One hidden turn or mirror swaps the rows below in pairs. Which row is each named row swapped with?
The rows were stretched afterwards, more along some directions than others.
Timo: [-1.15 -0.82 -0.86  0.10  2.82  1.27  3.80  0.72  0.43 -2.56  2.90 -2.10
 -2.48 -0.93 -0.62 -1.09]
fil: [-1.05 -0.06  1.24  2.58 -1.32 -1.44 -0.51  2.61  0.61  2.51  1.45  0.79
 -3.33 -0.79 -1.36  1.79]
goto: [-0.91  0.32  0.86  1.99 -1.04 -2.46 -4.22  1.34 -0.84  1.08 -0.40  1.75
 -2.45 -0.40  2.56  1.99]
Pabu: [ 0.43  1.11 -4.84  0.28 -2.44 -0.94  0.07 -1.21  2.33  1.40  2.74  1.44
 -1.61  1.26 -1.86 -0.90]
dor: [ 0.14 -1.88  2.49  4.69 -1.30 -2.14  1.28  2.09  1.10  2.81  0.25 -0.38
  3.01  1.39  0.12 -1.38]
lipa: [-1.17 -2.61  1.00 -0.04 -2.10 -1.11 -4.49  0.66 -1.09  1.25  0.88  2.59
 -1.74 -1.13  2.51  1.15]
Mut: [ 1.53 -2.68  0.72 -1.07  2.46 -1.24  2.47 -2.21  0.13 -0.62 -0.85 -2.32
  1.86  0.61 -1.01 -1.62]
muze: [ 1.17  3.15 -2.73 -4.64  0.53  2.10 -1.17 -2.63  1.82  1.26  1.21 -1.99
 -0.30  1.58 -3.65  2.95]
zubil: [-0.97  2.78 -2.94 -2.04  0.12  0.46 -0.52  0.38 -0.47 -0.79  0.35 -1.41
 -0.48  0.08  1.51 -0.44]
laza: [ 1.06 -1.81  1.76  1.32 -0.48 -0.53  0.01  2.17  0.59  3.93  1.57 -2.07
  2.37  0.05 -0.54  1.46]
kuz: [ 1.21  0.80 -3.43 -2.72  0.06  0.58 -0.29 -0.75  3.24 -1.37  2.29  0.14
 -0.06  0.68 -1.00  1.17]
vike: [-0.74  2.74 -2.92  1.04  0.73 -0.90  0.03 -2.91 -0.35  1.71 -1.28  0.06
 -2.61  1.07 -0.20  0.34]
Peveg: [-0.76 -0.89  1.75  1.98 -2.53 -2.27 -1.62  2.61  0.90  1.71  2.38  1.44
 -3.71 -0.49  0.72  0.94]
gem: [-1.16  0.21  3.01  5.40 -1.34 -1.11  0.56  1.59  1.57  3.88  0.39 -0.73
  1.67  0.70 -2.06 -0.80]
Zita: [ 0.75  2.56  1.22  0.46  2.11  1.78  0.97 -1.02  2.01 -0.22 -0.98  0.16
  1.86 -0.86 -3.21  2.45]
foma: [ 1.48  2.80  2.22 -1.64 -1.59 -0.64 -0.49 -1.40  0.82  1.89 -3.14  1.26
  2.59 -0.23 -2.47  0.79]
funi: [ 0.32 -0.34 -1.34  3.39  2.77  0.96  2.09  2.93  0.71 -1.26 -1.10 -1.61
  2.07 -2.98  1.02  0.64]
luf: [ 3.43  0.23 -1.79 -0.88 -1.75 -0.59  0.37 -0.19 -0.15  1.97 -1.89 -3.18
  0.68 -0.03 -1.65 -0.84]
gupa: [-3.67  1.56 -0.35  0.66 -1.75 -0.13 -0.01  3.06  1.41 -0.45 -1.47  3.73
 -0.50 -0.44  1.81 -1.35]
fesu: [-0.68  3.03 -2.06 -0.53  0.81 -1.50  0.31 -1.10 -1.64 -0.68 -1.25  2.02
 -2.68  1.38  0.89  0.92]
Duvu: [ 2.32 -0.63 -1.45 -1.92 -0.58  0.12  2.59 -2.21 -0.69  0.23 -0.01 -1.55
 -1.18  1.60 -2.47 -2.03]
nug: [ 2.99 -1.13  0.04  0.03  2.14 -3.23  2.13 -2.22  1.76  0.30  1.54 -1.27
  1.61  2.63 -0.71  0.08]
vevug: [-2.49 -2.02  1.90  2.35 -0.70 -0.27 -3.21  1.59  0.37  0.41  1.84  2.26
 -2.11 -1.64  3.58  1.12]
lamog: [-0.39 -0.04  3.90  1.74 -2.43  0.10 -0.50  0.96  1.12  3.54 -0.10 -1.44
  1.94  1.02 -1.65 -0.81]
Gukel: [-0.29  3.03 -4.69 -3.50 -0.93  0.79 -0.54 -1.73  2.00 -0.79  0.86  1.61
 -1.33  1.16 -0.67  1.14]
ranal: [ 1.47 -1.02  1.11  1.66 -0.43 -0.80  0.06  2.87  0.86  3.87  0.47 -1.71
  2.82  0.39  0.44  1.27]
vik: [ 0.38 -2.87 -0.88  2.47  1.95 -3.07 -0.21 -1.84 -0.41 -0.16  0.53  2.56
 -2.39  0.35  2.52 -2.27]
fibir: [-1.90 -0.98 -1.07 -0.14  1.35  1.49  3.77  0.38  0.23 -2.07  2.73 -1.23
 -1.68 -1.15  0.91 -1.84]
dal: [ 1.03  1.48  0.00 -0.45  3.05  1.85  0.99 -0.10  0.88 -1.37  0.29 -1.90
  2.23 -2.27  0.11  2.94]
Fev: [-0.46  0.94 -2.40 -0.68  2.83 -0.17  1.94 -0.40  0.53 -2.39  0.83 -2.04
 -0.41  0.61  0.97 -1.90]
dato: [ 2.03 -2.58  0.45 -2.02 -0.57 -0.23  0.79 -2.50 -1.90 -0.28  0.16 -1.00
 -0.47 -0.23  1.81 -2.58]
Dig: [-0.62  0.84 -4.21 -0.62  0.08 -0.35  0.56 -0.13  3.26 -1.00  2.65  1.78
 -1.44  1.29 -1.26  0.30]
potur: [-2.14 -0.92 -1.49  1.75 -1.34 -2.41 -1.68  0.66 -0.83  0.40 -1.57  2.34
 -2.09  1.27  0.31 -1.44]
lela: [-0.84  0.09 -0.65  4.67 -0.32 -3.06 -1.48  0.25  1.08  2.93  0.22 -1.25
  1.47  0.86  2.23 -0.38]
Vuz: [-0.44  0.01  1.71  2.78 -1.01 -2.23 -0.36  3.55  1.18  1.67  0.75  0.79
 -3.23 -1.31 -0.12  1.55]
pigin: [ 0.02  2.30 -2.66  1.12  2.45  2.29 -1.02 -0.75  0.92 -0.12 -2.09 -0.90
  1.58 -0.59  0.36  1.79]
Dofe: [ 0.04  0.43 -1.47  1.14  0.13 -3.42 -3.39 -0.43  2.70  2.01  1.43 -0.07
 -1.78  1.70  2.73 -0.46]
fidiz: [ 1.45 -2.35  1.13 -0.21 -0.79 -0.29  2.55 -0.65 -0.35 -1.26 -1.51 -3.28
  0.84 -1.18  0.96 -4.06]
seda: [-1.31  2.73 -2.85 -0.81  0.70  1.72  1.41  1.24 -0.50 -1.94  0.10 -1.37
 -0.39 -0.56  1.51 -1.18]
sif: [-0.81  1.34 -2.45 -2.32  1.22  1.45 -0.96  1.30 -0.75 -2.33 -0.28  0.06
  1.17 -1.83  0.11  0.51]
Moto: [-0.12  0.02  1.97  2.02 -0.28  0.30 -0.63  3.34  1.18  3.05  1.10 -0.74
  2.99  0.21  0.12  2.03]
kud: [ 1.58  2.98 -2.85 -5.12 -0.82  2.81 -0.48 -1.79  1.54  1.83  1.68 -2.01
  0.92  0.86 -2.79  3.34]

vevug swaps with lamog
fesu swaps with nug
Duvu swaps with dal
Dofe swaps with gupa
ranal swaps with Vuz
Fev swaps with Gukel
lela swaps with potur

